[[-1.72  1.70  0.03  1.07 -0.97  2.63 -1.04 -0.34  2.15 -0.68 -0.64  0.70
  -1.11]
 [ 1.01 -0.91  0.73 -0.17 -0.85  0.03  1.94  0.43  0.22 -1.40 -0.06 -0.51
  -0.50]
 [ 0.72 -1.22  0.31  0.47  1.74  1.22 -0.58  1.84  1.61  0.86 -3.85  0.13
   1.61]
 [-0.81 -1.19 -0.13 -0.30  0.35 -2.38  0.77 -0.83 -0.39  1.14 -1.50 -2.09
  -1.88]
 [-0.01 -1.45  0.47  0.52  1.42  0.84 -0.25  1.74  1.32  0.56 -3.33  0.18
   1.48]
 [-2.47  1.40 -1.70  0.99  0.70 -0.19 -2.58  0.65  1.12 -0.06  0.06 -2.00
   2.31]
 [ 1.84 -1.28 -0.58  0.23  2.39  1.64 -1.14  2.16  2.14  0.90 -4.41  0.32
   0.94]]
->
[[ 1.84 -1.28 -0.58  0.23  2.39  1.64 -1.14  2.16  2.14  0.90 -4.41  0.32
   0.94]
 [-2.47  1.40 -1.70  0.99  0.70 -0.19 -2.58  0.65  1.12 -0.06  0.06 -2.00
   2.31]
 [-0.01 -1.45  0.47  0.52  1.42  0.84 -0.25  1.74  1.32  0.56 -3.33  0.18
   1.48]
 [-0.81 -1.19 -0.13 -0.30  0.35 -2.38  0.77 -0.83 -0.39  1.14 -1.50 -2.09
  -1.88]
 [ 0.72 -1.22  0.31  0.47  1.74  1.22 -0.58  1.84  1.61  0.86 -3.85  0.13
   1.61]
 [ 1.01 -0.91  0.73 -0.17 -0.85  0.03  1.94  0.43  0.22 -1.40 -0.06 -0.51
  -0.50]
 [-1.72  1.70  0.03  1.07 -0.97  2.63 -1.04 -0.34  2.15 -0.68 -0.64  0.70
  -1.11]]

[[ 0.94 -1.68 -0.62  3.87  2.75  2.56  4.22 -3.39 -4.35  3.65  3.48]
 [-3.38  3.53 -3.90 -3.30  4.54  1.16  3.47 -3.83 -3.57 -2.88 -3.25]
 [-1.72 -2.76 -3.27 -2.69 -2.05  3.87 -4.29 -4.11 -3.86 -4.49 -3.93]
 [ 4.38 -2.36 -3.22 -2.65 -1.97  2.68 -3.86 -2.61 -1.78 -3.86 -3.91]]
->
[[ 4.38 -2.36 -3.22 -2.65 -1.97  2.68 -3.86 -2.61 -1.78 -3.86 -3.91]
 [-1.72 -2.76 -3.27 -2.69 -2.05  3.87 -4.29 -4.11 -3.86 -4.49 -3.93]
 [-3.38  3.53 -3.90 -3.30  4.54  1.16  3.47 -3.83 -3.57 -2.88 -3.25]
 [ 0.94 -1.68 -0.62  3.87  2.75  2.56  4.22 -3.39 -4.35  3.65  3.48]]

[[ 3.40 -3.97  2.43  3.16  2.30  2.53]
 [-0.94 -1.53  0.14  0.30 -2.54 -3.14]
 [-3.16  2.90 -2.53 -2.87 -3.12 -3.40]
 [ 3.39 -3.11  0.23 -0.40  4.69  4.15]
 [ 3.65 -2.72  2.06 -1.07  2.63  3.22]
 [-3.28  3.34 -0.10  1.60 -4.33 -2.52]
 [-1.46 -2.09  2.22 -0.91 -3.49 -1.46]]
->
[[-1.46 -2.09  2.22 -0.91 -3.49 -1.46]
 [-3.28  3.34 -0.10  1.60 -4.33 -2.52]
 [ 3.65 -2.72  2.06 -1.07  2.63  3.22]
 [ 3.39 -3.11  0.23 -0.40  4.69  4.15]
 [-3.16  2.90 -2.53 -2.87 -3.12 -3.40]
 [-0.94 -1.53  0.14  0.30 -2.54 -3.14]
 [ 3.40 -3.97  2.43  3.16  2.30  2.53]]

[[ 0.08 -3.14 -5.07 -1.95  0.44  0.70  0.45]
 [ 1.37  1.20  0.74 -1.72 -0.76  1.65  1.24]
 [ 2.04  0.78  0.02 -1.14 -2.56  1.74  1.85]]
->
[[ 2.04  0.78  0.02 -1.14 -2.56  1.74  1.85]
 [ 1.37  1.20  0.74 -1.72 -0.76  1.65  1.24]
 [ 0.08 -3.14 -5.07 -1.95  0.44  0.70  0.45]]

[[-3.39 -0.12 -0.95]
 [-5.35  1.16  2.17]
 [-4.42 -0.96  3.55]
 [ 2.52  0.16  0.63]
 [-3.66 -3.11  2.40]
 [-1.66 -0.34  0.10]
 [-4.85  1.02  0.81]
 [-3.10 -2.06  2.22]
 [ 2.86  0.73  1.34]
 [ 4.72  1.10 -3.42]]
->
[[ 4.72  1.10 -3.42]
 [ 2.86  0.73  1.34]
 [-3.10 -2.06  2.22]
 [-4.85  1.02  0.81]
 [-1.66 -0.34  0.10]
 [-3.66 -3.11  2.40]
 [ 2.52  0.16  0.63]
 [-4.42 -0.96  3.55]
 [-5.35  1.16  2.17]
 [-3.39 -0.12 -0.95]]

[[ 2.48 -1.03  1.04  1.62 -0.36 -0.46]
 [ 4.59 -1.50  3.04  2.02  0.33 -0.91]
 [-0.36  0.16 -1.69  0.87 -2.10 -0.01]
 [-1.94 -4.40  1.17 -1.24  4.57  0.34]
 [ 4.36 -1.00  0.77  2.74 -0.41 -1.55]
 [-1.99 -2.02  1.88 -2.55  1.09  0.70]
 [-2.00 -1.41 -4.13 -0.64  0.19  0.32]
 [ 2.98 -1.69  2.31  1.69  0.61 -1.16]
 [ 0.07 -0.12 -1.33  1.77 -1.70 -0.43]
 [-0.33 -0.04 -0.96  0.86 -1.82 -0.04]]
->
[[-0.33 -0.04 -0.96  0.86 -1.82 -0.04]
 [ 0.07 -0.12 -1.33  1.77 -1.70 -0.43]
 [ 2.98 -1.69  2.31  1.69  0.61 -1.16]
 [-2.00 -1.41 -4.13 -0.64  0.19  0.32]
 [-1.99 -2.02  1.88 -2.55  1.09  0.70]
 [ 4.36 -1.00  0.77  2.74 -0.41 -1.55]
 [-1.94 -4.40  1.17 -1.24  4.57  0.34]
 [-0.36  0.16 -1.69  0.87 -2.10 -0.01]
 [ 4.59 -1.50  3.04  2.02  0.33 -0.91]
 [ 2.48 -1.03  1.04  1.62 -0.36 -0.46]]

[[ 4.85  4.27  4.33  3.08  4.24  4.60  3.73  2.42  4.05  3.82  3.25  3.70
   1.69  3.73]
 [ 4.65 -3.75 -2.45 -3.50 -3.75  4.08  0.04 -3.52 -0.95  2.20 -1.76 -4.39
   0.25 -4.42]
 [ 3.17 -2.78 -4.76 -4.02  4.46 -3.87 -5.18  3.13 -4.11 -3.56 -2.97 -3.94
  -3.02 -3.45]
 [-4.42  0.99 -4.55  1.39  1.58 -3.49 -2.73  0.82 -3.90 -3.62 -3.88  1.09
   3.32  3.19]
 [-2.50 -3.39 -3.79 -4.40 -3.51  2.44  2.75 -4.31 -0.84 -0.92  0.91 -4.55
   4.29 -3.88]]
->
[[-2.50 -3.39 -3.79 -4.40 -3.51  2.44  2.75 -4.31 -0.84 -0.92  0.91 -4.55
   4.29 -3.88]
 [-4.42  0.99 -4.55  1.39  1.58 -3.49 -2.73  0.82 -3.90 -3.62 -3.88  1.09
   3.32  3.19]
 [ 3.17 -2.78 -4.76 -4.02  4.46 -3.87 -5.18  3.13 -4.11 -3.56 -2.97 -3.94
  -3.02 -3.45]
 [ 4.65 -3.75 -2.45 -3.50 -3.75  4.08  0.04 -3.52 -0.95  2.20 -1.76 -4.39
   0.25 -4.42]
 [ 4.85  4.27  4.33  3.08  4.24  4.60  3.73  2.42  4.05  3.82  3.25  3.70
   1.69  3.73]]

[[ 3.83 -4.16 -3.87 -3.78  4.03 -3.87 -3.89 -4.01 -4.14  4.03  4.93  3.64]
 [ 3.83 -4.30 -4.02 -3.81  4.22 -3.92 -3.92 -4.07 -4.22  4.15  4.96  3.81]
 [ 3.81 -4.36 -4.05 -3.84  4.31 -3.96 -3.93 -4.06 -4.21  4.20  4.96  3.83]]
->
[[ 3.81 -4.36 -4.05 -3.84  4.31 -3.96 -3.93 -4.06 -4.21  4.20  4.96  3.83]
 [ 3.83 -4.30 -4.02 -3.81  4.22 -3.92 -3.92 -4.07 -4.22  4.15  4.96  3.81]
 [ 3.83 -4.16 -3.87 -3.78  4.03 -3.87 -3.89 -4.01 -4.14  4.03  4.93  3.64]]

[[ 4.58 -2.37]
 [-2.15  3.84]
 [ 2.16  1.64]
 [ 3.56  2.18]
 [-3.12  0.04]
 [-0.94  3.92]
 [-3.98 -0.93]
 [ 1.96  1.92]]
->
[[ 1.96  1.92]
 [-3.98 -0.93]
 [-0.94  3.92]
 [-3.12  0.04]
 [ 3.56  2.18]
 [ 2.16  1.64]
 [-2.15  3.84]
 [ 4.58 -2.37]]
